Look-ups in named tables: a row name and a column name give one cell, copied from the table.

Dom =
          Sif   Ror   Mes
Nop      36.3  51.4  30.0
Zul      38.8  30.1  21.6
Fifumu   49.1  53.2  55.9
Gosagez  46.1  86.7  72.4
Leseto   45.9  69.8  62.2
Vidav    38.9  41.4  31.1
Fidomav  46.2  12.2  23.3
Pef      45.0  45.9  45.9
Tam      45.3  67.9  58.5
Tuf      45.9  45.9  56.6
Figigo   45.8  16.7  24.3
Savuto   44.5  66.5  58.4

Ror of Gosagez is 86.7
Sif of Fifumu is 49.1
Sif of Nop is 36.3
Sif of Tam is 45.3
Mes of Pef is 45.9
Ror of Vidav is 41.4
Ror of Pef is 45.9
Mes of Nop is 30.0
Mes of Fifumu is 55.9

Table Fekoz
columns: Lov, Rem, Pazop, Meladu, Fel, Lefuzu
Melarud: [174, 134, 124, 185, 103, 173]
Navod: [211, 50, 76, 167, 221, 28]
Big: [94, 17, 62, 168, 39, 202]
Dogun: [201, 162, 59, 184, 162, 19]
Salu: [169, 193, 204, 153, 178, 142]
Sidi: [139, 112, 35, 127, 50, 57]
Lobone: [25, 48, 199, 31, 45, 37]
Felop: [34, 209, 26, 26, 134, 184]

Melarud, Fel => 103
Melarud, Rem => 134
Big, Lefuzu => 202
Felop, Pazop => 26
Big, Rem => 17
Navod, Lefuzu => 28
Sidi, Lov => 139
Sidi, Fel => 50
Sidi, Lefuzu => 57
Dogun, Lov => 201
Sidi, Pazop => 35
Melarud, Pazop => 124
Navod, Lov => 211
Dogun, Fel => 162
Navod, Pazop => 76
Salu, Lov => 169
Lobone, Lov => 25
Big, Lov => 94
Melarud, Lefuzu => 173

Zim =
,Momimo,Runutal
Zisulus,181,163
Kavezok,174,198
Fupe,600,496
Tupu,179,212
Vabo,116,195
Nofab,417,179
Soz,399,126
Rafes,127,171
Pil,136,305
Pimi,606,595
Riruro,555,779
Mavifan,585,573

Runutal of Rafes: 171
Runutal of Soz: 126
Momimo of Rafes: 127
Momimo of Kavezok: 174
Momimo of Vabo: 116
Runutal of Zisulus: 163
Runutal of Pil: 305
Which row has the largest Runutal? Riruro

Table Mag
	Dom	Mar	Sabote	Kaz	Gasinub	Pibe	Semomel
Bopon	32	70	169	202	170	85	125
Devab	86	76	144	166	154	77	138
Debem	47	133	91	146	125	17	177

What is the Sabote of Bopon in Mag?
169
What is the Mar of Debem in Mag?
133
What is the Kaz of Bopon in Mag?
202
What is the Gasinub of Bopon in Mag?
170
What is the Pibe of Devab in Mag?
77
What is the Semomel of Devab in Mag?
138
What is the Sabote of Devab in Mag?
144
What is the Sabote of Debem in Mag?
91
Row with the largest Pibe: Bopon

Mev
cols = Supato, Zun, Bezefo
Ner: [-0.266, -0.085, -0.524]
Vefuba: [-0.571, -0.471, -0.471]
Vesik: [0.736, 0.730, 0.850]
Mufole: [-0.257, -0.136, -0.587]

Ner, Bezefo => -0.524
Ner, Supato => -0.266
Vefuba, Zun => -0.471
Vefuba, Bezefo => -0.471
Mufole, Zun => -0.136
Mufole, Supato => -0.257
Mufole, Bezefo => -0.587
Ner, Zun => -0.085
Vefuba, Supato => -0.571
Vesik, Bezefo => 0.850
Vesik, Zun => 0.730

Zivab:
|  | Tav | Napapiv | Fuzip | Mor | Pozinil |
|---|---|---|---|---|---|
| Firiz | 119 | 71 | 121 | 125 | 181 |
| Zelit | 67 | 65 | 56 | 47 | 182 |
| Zud | 58 | 141 | 141 | 104 | 117 |
| Bipa | 150 | 119 | 117 | 153 | 136 |
| Dazasus | 63 | 83 | 57 | 37 | 203 |
| Salaz | 115 | 63 | 69 | 42 | 170 |

Zud, Mor -> 104
Bipa, Mor -> 153
Zud, Fuzip -> 141
Bipa, Fuzip -> 117
Firiz, Tav -> 119
Zud, Tav -> 58

Rinid =
          Lus  Rono  Reluki  Medi  Tariv  Rutizut   Suk  Buvati  Gazovi
Fubunu   4225  5000    4142  2854   5247     4931  5961    2568    1400
Funem    2426  4383    4631  6352   5517     3249  4544    4265    2545
Mevarir  5725  5896    4406  3115   4331     6256  5515    3060    4208
Koluda   5948  5518    4445  2912   4300     6092  5398    3486    4522
Tev      5156  6727    4449  4243   4427     6484  5420    2496    4139
Mig      4825  4959    5147  6816   4092     4775  3466    6059    7589
Zugus    4044  6590    4694  6120   4619     5690  4768    3158    4503
Soz      6728  4048    4722  3041   3900     5332  4507    5839    6882
Tuk      5573  2666    4524  2386   4697     3790  4838    5941    4474

Gazovi of Soz: 6882
Suk of Fubunu: 5961
Tariv of Funem: 5517
Gazovi of Funem: 2545
Gazovi of Zugus: 4503
Reluki of Zugus: 4694
Gazovi of Koluda: 4522
Rono of Tev: 6727
Reluki of Funem: 4631
Medi of Funem: 6352
Lus of Mig: 4825
Buvati of Funem: 4265
Lus of Tev: 5156
Reluki of Koluda: 4445
Tariv of Soz: 3900
Gazovi of Mig: 7589
Rono of Fubunu: 5000
Buvati of Tev: 2496

